Families of rows that turns and mirrors carry onto each other, the same ones carrying the whole set onto itself: the rest of each named row's family, in list order
4 families of 5 rows
Dad: [ 2.81 -1.37 -1.11 -0.51 -0.90 -4.73 -4.50 -0.65  0.52]
gagi: [-0.84  0.51 -0.04  1.77 -1.60 -3.93 -2.96 -3.83  1.00]
Fogo: [ 2.63 -0.63  0.45 -0.87  3.60  2.13 -0.24  4.35 -3.58]
mide: [-0.27 -1.38  0.74  0.67 -3.84 -3.17 -1.45 -4.68  1.57]
nufom: [ 3.69 -3.54  1.95 -2.19  0.63  2.97  2.02  3.56 -2.71]
Dazo: [ 3.81 -1.25  1.56 -1.78  1.87  3.80  3.68  2.48 -2.21]
Boba: [-1.98 -2.52  1.22 -0.80 -0.82  2.96  3.90  4.13  0.10]
zut: [ 2.93 -2.97  0.92 -1.68  1.50  2.19 -0.42  4.64 -3.54]
gab: [-0.49  1.47 -0.13  1.61 -1.62 -3.11 -1.39 -4.85  1.66]
pesud: [ 2.95  0.14  0.85 -0.97  3.83  3.32  2.24  2.64 -2.49]
lam: [ 2.15  2.62 -1.39  0.52  1.96 -4.42 -2.87 -1.80  0.81]
Tad: [-2.60 -3.63  0.67 -0.68 -0.70  2.32  1.63  5.20 -0.72]
vepek: [-2.93 -1.85 -0.10  0.37  1.01  1.57  0.74  5.85 -1.15]
gomuv: [ 3.45 -3.21  0.23 -2.30 -3.59 -3.81 -1.72 -2.02  1.91]
ven: [-0.29  0.27  0.67  0.94 -2.72 -2.76 -0.17 -5.36  2.30]
lunek: [ 3.25  3.01 -0.44 -0.01  1.08 -2.65  1.36 -3.61  2.47]
Bodos: [-2.92 -0.20 -0.09  0.83  1.95  2.40  2.18  4.79 -0.82]
kuv: [-2.47 -0.41  0.79  0.12  1.03  3.28  4.16  3.71  0.18]
niso: [-0.42 -1.19  0.06  1.08 -3.05 -3.69 -2.94 -3.88  1.05]
resir: [ 4.01 -0.64  0.97 -1.78 -2.20 -2.37  2.24 -3.91  3.17]

The rest of the family of gagi: mide, gab, ven, niso
The rest of the family of Boba: Tad, vepek, Bodos, kuv
The rest of the family of gomuv: Dad, lam, lunek, resir

